[-492,90,-226,-324] : <38>
[-712,-638,348,-708] : <198>
[-751,-895,378,-903] : <211>
[-741,-818,372,-833] : <203>
[-491,-226,90,-324] : <202>
[-638,-417,293,-499] : <164>
[128,-70,27,22] : <28>
[-435,-176,72,-287] : <133>
[202,-462,230,-22] : <177>
[-712,-637,348,-708] : <188>
[-436,-176,72,-287] : <93>
[192,-344,90,23] : <39>
perm: [-903,-895,-751,378] | <211>
perm: [-324,-491,-226,90] | <202>
perm: [-903,-751,-895,378] | <211>
perm: [-287,72,-176,-436] | <93>
perm: [-462,-22,202,230] | <177>
perm: [-708,348,-638,-712] | <198>

[-335,238,444,284,-22,51] : <153>
[-240,-186,-201,-192,-374,-382] : <16>
[-186,-374,-240,-381,-200,-191] : <110>
[-335,238,444,284,-215,-355] : <12>
[198,183,3,-191,-46,-731] : <24>
[-201,-381,-374,-186,-240,-191] : <104>
[-374,-201,-192,-187,-382,-240] : <5>
[-201,-240,-192,-186,384,-268] : <96>
[310,-210,251,-11,20,-131] : <17>
[73,-95,-507,-671,-428,-638] : <80>
perm: [51,284,-22,444,-335,238] | <153>
perm: [-191,-240,-186,-374,-201,-381] | <104>
perm: [-381,-186,-240,-374,-191,-200] | <110>
perm: [-381,-374,-240,-200,-191,-186] | <110>
perm: [-186,-381,-191,-201,-374,-240] | <104>
perm: [-192,-374,-382,-240,-186,-201] | <16>

[82,-156,129,-563,-99,292,-861,680]  <67>
[292,-409,-164,45,-134,6,-123,-320]  <94>
[292,-409,45,6,-164,-134,-123,-321]  <50>
perm: [680,82,-156,129,-563,-99,292,-861] | <67>
perm: [-320,-123,6,-134,45,-164,-409,292] | <94>

[-24,591,673,-840] = <59>
[-841,591,-23,673] = <15>
[-23,591,673,-840] = <122>
perm: [-840,673,591,-24] | <59>
perm: [673,-23,591,-840] | <122>
perm: [591,673,-840,-23] | <122>

[-867,153,-556,-473] -> <74>
[-562,636,-237,464] -> <57>
[464,-237,635,-562] -> <138>
[463,-237,-562,635] -> <8>
[71,251,-38,-836] -> <91>
perm: [-836,-38,251,71] | <91>
perm: [-38,-836,71,251] | <91>
perm: [-237,635,-562,464] | <138>
perm: [-562,-237,464,635] | <138>

[-350,191,-130,-437,-25,-203] = <127>
[-131,-437,191,-350,-203,-25] = <98>
[190,-350,-437,-203,-25,-130] = <114>
perm: [-437,191,-350,-203,-25,-131] | <98>
perm: [-25,-203,-350,191,-437,-131] | <98>
perm: [-437,-350,-203,-130,-25,191] | <127>
perm: [-25,-131,-437,191,-350,-203] | <98>
perm: [-130,-203,-437,-350,191,-25] | <127>
perm: [-350,-437,-203,191,-25,-130] | <127>

[-172,-132,643,-606,-455,-453,790,-497,-362,941,-172,-86,956] -> <71>
[-313,-107,-145,-145,-252,-189,367,384,428,-92,145,-492,-461] -> <84>
[-313,-107,-145,-145,-252,-189,401,403,354,231,-130,-321,-230] -> <63>
[428,-92,384,-107,-145,144,-492,-313,-145,-461,-252,367,-189] -> <37>
perm: [-497,-362,-453,-132,-172,-172,956,-455,941,790,-606,643,-86] | <71>
perm: [-189,367,-252,-461,-145,-313,-492,144,-145,-107,384,-92,428] | <37>
perm: [-362,-132,956,-455,-497,941,-172,-172,790,-86,-453,643,-606] | <71>
perm: [-492,-461,-313,-252,-189,-145,-145,-107,-92,145,367,384,428] | <84>
perm: [-461,-313,-107,-145,-145,-252,-189,367,384,428,-92,145,-492] | <84>

[-317,96,285,388,-119,80,473,-359,594,304,-287,-274,-392,55,603]  <20>
[-359,-274,304,594,-119,-392,55,-317,285,96,80,-145,554,145,105]  <147>
[107,59,-32,-126,341,249,520,-3,53,312,241,-570,-68,33,-789]  <78>
[206,130,-173,95,174,-372,727,-122,-109,579,321,-133,279,-275,-390]  <48>
[304,604,-392,-317,-119,473,80,285,96,388,594,-359,-286,-274,55]  <40>
[-359,-274,304,594,-119,-392,55,-317,285,96,80,604,-287,388,473]  <131>
perm: [603,55,-392,-274,-287,304,594,-359,473,80,-119,388,285,96,-317] | <20>
perm: [-392,-359,-317,-274,-145,-119,55,80,96,105,145,285,304,554,594] | <147>
perm: [388,473,-359,-274,304,594,-119,-392,55,-317,285,96,80,604,-287] | <131>
perm: [-392,-359,-317,-287,-274,-119,55,80,96,285,304,388,473,594,603] | <20>
perm: [473,-119,-392,285,304,80,604,594,-317,55,-287,96,-359,-274,388] | <131>

[0,-160,0,-326,-697,-140,-175,100,-279,432] = <56>
[-144,176,237,342,-17,-323,-54,0,0,-509] = <82>
[0,0,0,472,46,-61,-107,-100,-175,0] = <111>
[-232,-11,0,-21,0,24,0,0,-91,-192] = <181>
[4,0,342,0,-328,238,34,641,-390,0] = <77>
[-1,633,-295,149,-323,-318,-80,251,62,486] = <163>
[-54,0,-323,0,237,176,-17,-510,342,-144] = <132>
[29,-124,39,-296,-649,-225,0,0,-215,431] = <126>
[1,4,34,641,-328,238,0,-390,0,342] = <11>
[-357,588,-336,-600,-61,-380,116,59,0,-79] = <58>
[-80,-295,251,0,-323,486,62,633,-318,149] = <72>
[0,-175,-100,46,472,-107,-61,1,0,0] = <76>
perm: [-175,-107,-100,-61,0,0,0,0,46,472] | <111>
perm: [-318,-295,149,-323,633,62,0,486,-80,251] | <72>
perm: [-144,-54,0,-323,0,237,176,-17,-510,342] | <132>
perm: [46,-175,0,-100,472,1,0,-61,-107,0] | <76>
perm: [-390,0,4,0,342,0,-328,238,34,641] | <77>

[406,114,746,-366,-739,-507,-370,-507,-39,-170,-201,-214,42,707,-533,10,617,-457] = <23>
[-366,707,114,-170,-457,406,-533,-507,617,-738,-214,-201,10,-39,42,-370,746,-507] = <95>
[11,-272,348,834,120,167,692,-481,570,-261,-488,140,-262,-861,-399,593,624,640] = <68>
[-508,42,114,707,-738,-370,406,-366,-201,-507,10,-214,-170,-533,-39,617,746,-457] = <123>
perm: [-457,746,617,-39,-533,-170,-214,10,-507,-201,-366,406,-370,-738,707,114,42,-508] | <123>
perm: [-738,-533,-507,-507,-457,-370,-366,-214,-201,-170,-39,10,42,114,406,617,707,746] | <95>

[-256,227,-139,-195] : <3>
[760,-253,175,-20] : <30>
[760,176,-20,-253] : <83>
perm: [-195,-139,227,-256] | <3>
perm: [-20,-253,760,175] | <30>

[-173,279,505,-134] -> <27>
[-172,279,505,-135] -> <140>
[332,28,173,276] -> <88>
[320,-147,219,43] -> <65>
[505,-134,-172,279] -> <112>
perm: [-172,-134,279,505] | <112>
perm: [-173,-134,279,505] | <27>

